(in the rows, 128 means zero)
Each named move below is a turn or a mirror, shown by a few rows before and after it. Which moves, in which order, take the first row of each later pair to the second? The first pair is answered.
Z839:
[118 126 117  71 102 131 110  92 158 110 133 124 146 138 127  85 136  89] => [120 124 115  73 110 136 117  87 161 121 132 135 152 141 122  91 131  82]
[139 111 130 141 145 119 150 132 117 123 121 127 148 147 123 132 141 100] => [136 111 141 139 130 110 140 143 112 108 119 117 147 145 133 120 144 113]
[124 153 134  70 109 116 105 152 150  96 138 123 142 163 151  86 128 167] => [129 163 109  88 171 152 137 113 168 160 135 171 149 170 117 131 115 109]
[ 69  71 142  80 152 123 139 100 156 110 123 109 131 141 131  63 120  97] => [ 69  76 138  90 159 127 143  95 158 122 122 117 133 142 123  72 117  86]
Z101:
[ 84  98 162 137  96 163  91 146 109  87 121 142 142  87 164 141 136  84] => [ 87 105 164 156  91 151  95 153 101  91 124 133 125  77 166 150 140 104]
[127 139 144 126 127 127 161 127 158 155 136 105 111 118  93 119 101  58] => [127 140 154 149 115 109 162 140 144 161 137  96  93 109  97 124 109  81]
[135  98 118  84 139 113  88 126 134 128 142 150 143 179 118 107 102 107] => [146 111 139 135 113  69  93 149 110 140 152 122 111 161 126 112 119 157]
Z879:
[100 129 121 120 132 185 113 115 140 117 131 143  95  82 179 143 135 112] => [ 97 128 121 108 134 185 116 116 146 119 129 140  99  85 173 136 130 105]
[142 142 117 142 118 101  90 156 114 111 144 111 123 139 146 127 143 196] => [128 136 123  96 108 102  93 155 135  91 135 101 142 149 148  99 137 172]
[103 133  93  97  99 150 120 106 175 126 135 149 147 130 122 135 111 104] => [111 149  91 118 103 140 140 105 177 155 137 152 130 121 111 150 110 101]
[191 129 158 132 123  81 164 115  94 130 127 104  91 126 132  93 118 147] => [190 125 150 136 119  84 150 117  82 120 124 102  97 126 141  93 123 158]
Then:
Each pair is 2 to 3 moves apart.
[158 140 153 192 130  62 153 145  85 172 149 108 117 133 117 140 149 171] => [125 135 150  51 115  82 160 133 162 127 128 102 165 156 110  81 114  89]
Z101 Z839 Z879
[137 141 132 183 111 136 121 135 102 151 146 131  99  88 138 146 142 194] => [107 128 130  50 105 162 131 119 172 111 130 126 149 113 131  91 114 113]
Z101 Z839 Z879
[132 150 140 100 114  77 143 136 155 151 129 130 125 116 118 100 111 149] => [140 153 134 129 133  83 149 131 148 174 137 144 112 110 110 122 116 157]
Z879 Z839
[119 136 113 144 136 173 127 103 137 122 125 156 115 109 142 146 111  97] => [116 133 130 155  95 147 103 134 115  91 124 123 108 104 163 119 128 138]
Z101 Z839 Z879
[138 161 106 160 132 132 118 125 123 148 144 117 102 104 152 149 132 186] => [129 141 104 138 129 153  90 125 118 113 140 124 127 112 166 134 139 188]
Z839 Z879
[137 130 150 124 125  81 126 159 102 120 127 111 124 129 123 105 131 171] => [125 118 140  67 142 116 120 136 133 102 117 128 159 144 123  91 118 123]
Z879 Z101
[148 155 111 137 190 118 157 105 144 183 136 156 144 157 102 148 123  84] => [125 145 141  57 118  88 129 144 154 102 130 100 157 159 137  72 129 107]
Z839 Z879 Z101
[124 142 127  89 122  76 123 152 144 115 133 109 151 132 138  95 138 145] => [139 141  97 159 168 112 119 128 111 151 134 155 145 132 132 155 146 159]
Z839 Z879 Z879
[ 97 132  87 128 122 207 110 102 148 121 117 141 103  91 172 146 114 124] => [ 94 145 104  93 110 177 145 107 177 136 120 118  96  87 156 124 103  95]
Z839 Z879 Z879
[128  99 120 133 119 164  88 144  86  80 110 137 144 111 160 126 151 142] => [140 139 159 140  97  88 159 166 115 138 119  91  96  94 124 116 140 124]
Z879 Z879 Z101
[101  73 127 148 147 167 110 115 106 148 121 144 146 139 109 148 122  74] => [ 97  90 155 110 114 116 142 136 139 158 121 102 126 133  96 112 111  63]
Z839 Z879 Z879
[108 131 132 167 102 223  85  93  74 127 119 157  72  62 149 157 136 135] => [ 98 122 124 122 107 243  79  80  94 109 111 163 104  73 149 142 127 102]
Z879 Z839
[136 109 143 201 117 141 114 122 107 137 121 151 114  96 126 126 137 107] => [119  95 138 139 107 160 101 119 131 100 111 151 147 111 130  99 128  74]
Z879 Z101 Z879
[154 157 133 113 122  85 155 153 138 155 136 108 112 134 113 119 114 171] => [142 134 102  70 153 140 136 124 159 131 124 144 158 150 117 117 100 134]
Z879 Z101
[160 130 114 127 136 101 118 169  88 108 121 104 189 174 135 106 133 190] => [169 125 101 152 169 126 121 152  83 128 122 135 196 179 127 135 135 180]
Z839 Z101 Z879
[171 161 118 138 149  80 170 138 119 160 174 135 103 143 100 133  99 158] => [163 133 117 133 127 110 108 149  84  90 167 135 133 151 143 116 120 202]
Z879 Z879
[107 147 128  92  89 117 124 144 147 104 145 107 112  98 144 105 136 183] => [102 151 121  62  98 123 140 129 171 111 141 115 121 102 132 103 120 147]
Z879 Z101
[ 99 109 126 128 117 163 126 115 145 105 114 148 122 116 129 120 128  53] => [117 128 141 192 115 130 146 128 118 142 127 136  88  95 124 144 139  84]
Z101 Z839
[105 118 165 168  73 118 116 121  83  73 142 135 106 104 151 107 147 125] => [ 97 122 148 104 101 143 146  91 132  93 133 158 129 123 124 103 121  46]
Z101 Z879
[134 134 136 143 121 117 135 142 110 136 131 119 104 112 138 124 140 153] => [127 118 124 126 125 144 108 132 107 105 127 132 129 123 148 117 142 150]
Z839 Z879 Z879
[123 119 141  71 129 114 127 119 134 129 134 128 145 180 121 108 117 145] => [137 124 150 118 121  90 126 132 108 142 138 116 123 165 124 120 127 185]
Z839 Z101 Z879
[134 116 148 157 138 120 136 135 127 122 123 119 114 124 106 122 131  87] => [128 107 152 144 124 125 118 140 119  93 121 115 123 126 119 110 133  99]
Z879 Z101 Z839
[133 149 130  60 138 166 118 142 166 119 139 139 132 155 141 116 132 174] => [135 159 133  56 137 151 138 143 175 132 140 131 116 150 134 113 127 165]
Z879 Z839
[115 126 139 139  89 170 104 116 102  92 105 105 117 118 176 111 138 118] => [127 154 142 147 114 140 168 107 132 162 115 106  83 109 137 132 120  77]
Z879 Z879 Z879
[121 100  98  60 175 158 113  80 163 102 102 152 179 150 104 118 109  79] => [153 118 137 204 130  84  99 136  77 127 124 108 107 112 127 141 159 216]
Z879 Z101 Z879
[132 150 147 146  87 115 136 164 157 137 153  78 105 119 115 123 128 155] => [128 126 121 177 105 163  88 151 120 111 148 115 129 131 137 149 143 178]
Z839 Z879 Z879
[130 130 168  80  80 105 116 163 137  83 124  97 126 128 108  78 141 152] => [150 126 121 187 165 171 107 122  93 141 128 172 127 127  97 170 151 157]
Z839 Z879 Z879
[121 131 102  98 127 152 145 124 163 113 113 138 104 101 158 133 113 110] => [124 138 113  99 112 133 152 139 164 112 119 125  90  94 160 125 115 118]
Z839 Z879 Z839
[120 124  83 163 182 179 120  94 131 143 120 165 150 147 132 159 118 154] => [129 131 110 189 135 133 109 132  99 119 128 122 122 135 154 135 138 213]
Z101 Z839
[112  97 149 101 163 121 146  89 165 133 111 133 151 138 104 115  94  86] => [133 102 150 200 157 104 124 108 100 147 122 133 120 121 124 149 122 169]
Z879 Z101 Z879
[130 154 144  89 112 102  96 163 125  91 134  98 129 129 149 105 116 178] => [148 178 146 130 142  82 153 145 139 172 140 108  97 119 110 144 105 144]
Z879 Z839 Z101
[129  89 120 132 131 134 110 146 107 106 170 140 132 136 161 137 138 154] => [126  99 135 133 115 106 125 160 108 111 173 119 116 132 158 126 138 157]
Z101 Z879 Z101
[116 117 163 149 124 125 106 135 121 109 125  95 115 149 144 128 156 111] => [115 113 150 154 146 148 104 121 125 118 122 115 125 150 137 144 158  93]
Z839 Z879 Z879
[130 166 137 146 103 121 135 145 132 155 134 123  54  82 137 134 112 167] => [104 130 117  74  99 173  90 131 144  83 116 136 112 108 158 101 104 141]
Z879 Z879 Z101
[113 136 131 125  90 125 131 132 137 118 126 112 105 108 151 118 130 139] => [115 132 128 148 100 133 122 128 123 123 131 124 102 108 150 135 135 151]
Z839 Z879 Z839
[123  93 144 147 142 135 116 114 108 121  95 131 152 131 119 114 123 102] => [131  99 146 171 140 121 117 119  95 136 101 124 145 127 116 122 131 113]
Z101 Z839
[113 128 111  93 130 163 115 117 140 108 133 157 137 120 155 131 119 135] => [123 145 112 126 144 148 145 112 138 154 139 158 114 110 137 156 113 135]
Z879 Z879 Z879
[114  80 128 129 123 165 109 106 124  90 106 149 118 121 149 132 153  53] => [122  99 126 148 137 152 145  97 135 130 110 154  98 113 126 149 144  37]
Z879 Z879
[123 116 151 133  98 118 164 131 141 140 124 118 109 113 136 121 114  64] => [122 115 142 129 109 135 163 121 146 140 121 129 115 116 134 124 110  54]
Z839 Z879 Z101
[109  98 134 151  94 126 114 132  96  82 121 118 123 121 153 103 148 120] => [110  94 128 159 100 131 108 130  94  84 119 127 127 119 154 114 145 123]
Z839 Z879 Z839
[145  71 146 105 109 139  97 113 141  83 106 143 159 103 154 126 115 109] => [165 109 164 152 112  86 157 118 148 162 119 129 108  79 119 149 110 110]
Z879 Z879 Z101
[103 137 142  92 150 134 142 117 136 138  91 119 143 164  97 102 142 133] => [116 146 140 140 159 132 148 118 110 164 101 129 119 154  97 133 147 155]
Z879 Z879
[117 114 117  80  97 130 111 124 151  90 111 146 110 136 151  95 120 143] => [132 122 122 147  96 108 116 139 115 109 116 141  85 119 149 117 135 182]
Z839 Z101 Z879
[151 147  87  92 149 185 102  85 121 124 111 132 178 127 113 107 125 114] => [151 151 112  81 106 145  93 121 114  98 112  92 166 120 131  71 131 147]
Z879 Z839
[119 141 120  93 123 128 102 118 113  99 132 124 134 132 134 115 135 161] => [124 162 129  98 124  91 147 118 132 143 139 113 105 123 107 124 127 138]
Z879 Z879 Z101
[101 151 129 181  68 158 123 125 133 113 137 149  74  64 183 134 120 176] => [ 87 143 107 109  99 202 139  88 179 114 125 183 108  86 164 126  92  99]
Z101 Z879
[150 152 100 144 176 137 160 106 154 209 129 149  93 123  87 162 114 103] => [131 142 147  91  76  80 119 169 141 108 125  74  93 117 135  77 134 181]
Z839 Z879
[182 160 158 199 145 100 101 145  53 116 131 154 153 106 108 116 126 142] => [165 136 142 149 153 146  72 131  67  72 120 172 195 127 116 101 119 114]
Z839 Z879 Z101
[133 161 126 155 137 121 114 121 154 162 156 133 105 100 139 156 116 176] => [120 147 108  97 149 157 107  98 181 139 149 151 141 115 139 145  98 138]
Z839 Z101
[161 184 136 133 143  67 137 161 125 171 159 106 110 139 119 136 133 218] => [132 158 121  27 133 114 102 146 159 103 140 116 170 166 137  95 117 179]
Z101 Z839
[129 155 123 107 131 144 126 138 133 145 128 141 115 125 137 133 147 193] => [127 149 130  87 118 138 128 141 141 136 126 129 121 126 137 116 145 185]
Z879 Z879 Z101
[115 132 129 151 143 155 114 138 125 107 127 112 144 140 139 163 123 133] => [107 131 133 112 129 149 124 143 145  98 125 100 148 146 135 141 115 113]
Z879 Z879 Z839
[149 149 130 119 143  77 113 147 118 114 127 110 135 157 130 108 119 195] => [139 144 123  76 150  95 119 130 139 102 117 116 157 166 126  95 110 159]
Z879 Z101
[136 143 152 141 114  73 156 139 152 137 128  95 104 118 105 121 125 125] => [125 132 145  90 110  94 144 133 168 109 120 100 131 131 115 101 116 105]
Z101 Z839
[165 131 110 183 141 104 122 158  91 139 126 112 135 180 120 135 131 193] => [149 121  85 115 177 156 133 121 138 137 112 142 175 202 106 133 106 115]
Z101 Z879
[130 123 106 148 109 164 103 124 107 108 131 143 140 131 154 136 130 160] => [133 131 118 162  97 143 109 133 101 114 133 126 127 124 154 132 135 169]
Z839 Z879 Z101
[146 166 111 115 150 188  92 112 130 125 140 171 184 158 120 143 146 140] => [137 160 135  82 109 162  82 137 132  89 139 140 186 152 135 103 148 160]
Z879 Z839
[117 144  87 115 142 209 128  96 166 150 146 193 106 105 146 160 110 103] => [108 131 116  86  74 176  89 142 148  79 142 141 109 100 186 105 131 164]
Z839 Z101
[106 129 105 100 142 172 123 133 140 122 105 151 137 128 151 149 115 107] => [117 146 140 126  97 106 139 170 127 131 113 104  98 110 151 131 123 148]
Z839 Z879 Z101
[150 141 131 161 136  99 146 122 121 174 125 141 113 120 123 126 124 155] => [131 135 138  91 107  99 137 132 151 131 121 122 137 130 134  82 113 139]
Z101 Z839 Z879
[123 107 139  90  97 130 105 156 117  62 132  97 169 155 152  69 140 141] => [133 140 168 104  85  70 158 170 136 120 143  69 126 140 122  70 134 132]
Z879 Z101
[ 81  81 121 138 132 199  64  94 108  95 118 184 128 112 160 144 133  80] => [101 104 130 214 135 164  84 102  83 141 129 170  87  96 150 173 146 112]
Z101 Z839
[138 161 104 108 144 147 137 123 146 169 140 128  92 122 118 145 115 114] => [137 158 115 130 114 137 105 146 110 133 142 110  89 115 151 131 133 172]
Z879 Z839
[102 105 140 132  80 150 135  96 151 156 140 137  81 122 126 174 124  84] => [103 101 134 146  86 162 126  98 140 149 140 146  84 123 133 186 126  94]
Z879 Z101
[122 141 118  90 114 145  97 140 147 112 142 135 133 133 134 120 136 170] => [130 161 121 112 130 128 136 128 158 164 150 138 106 123 107 140 127 154]
Z879 Z879 Z879
[133 128 134 103 118  90 120 155 131 116 131 114 140 174 131  88 111 166] => [135 128 113  98 157 123 140 122 150 144 126 152 154 182 111 112  97 116]
Z101 Z839
[136 101 150 147 122  78 119 142 100 107 110  94 162 153 106 122 131 138] => [136 102 134 173 152  97 119 125  92 131 111 118 165 158 100 150 133 130]
Z839 Z101 Z879
[149 126 121 117 154 136 104 141 123 121 147 163 157 154 127 156 130 181] => [152 131 117 129 162 132 124 134 131 146 146 165 149 150 115 164 128 164]
Z879 Z101 Z839
[132 128 106 135 134 172 107 121 139 118 128 162 167 137 122 130 132 151] => [136 129 120 144 111 147 102 138 123 107 135 142 155 129 131 117 141 178]
Z839 Z101
[120 174 150  93 113  81 140 120  92 103 129 119 141 136 106 120 108 104] => [122 169 129  96 146 112 141  95  99 116 127 152 154 142 106 147 102  89]
Z879 Z879 Z101
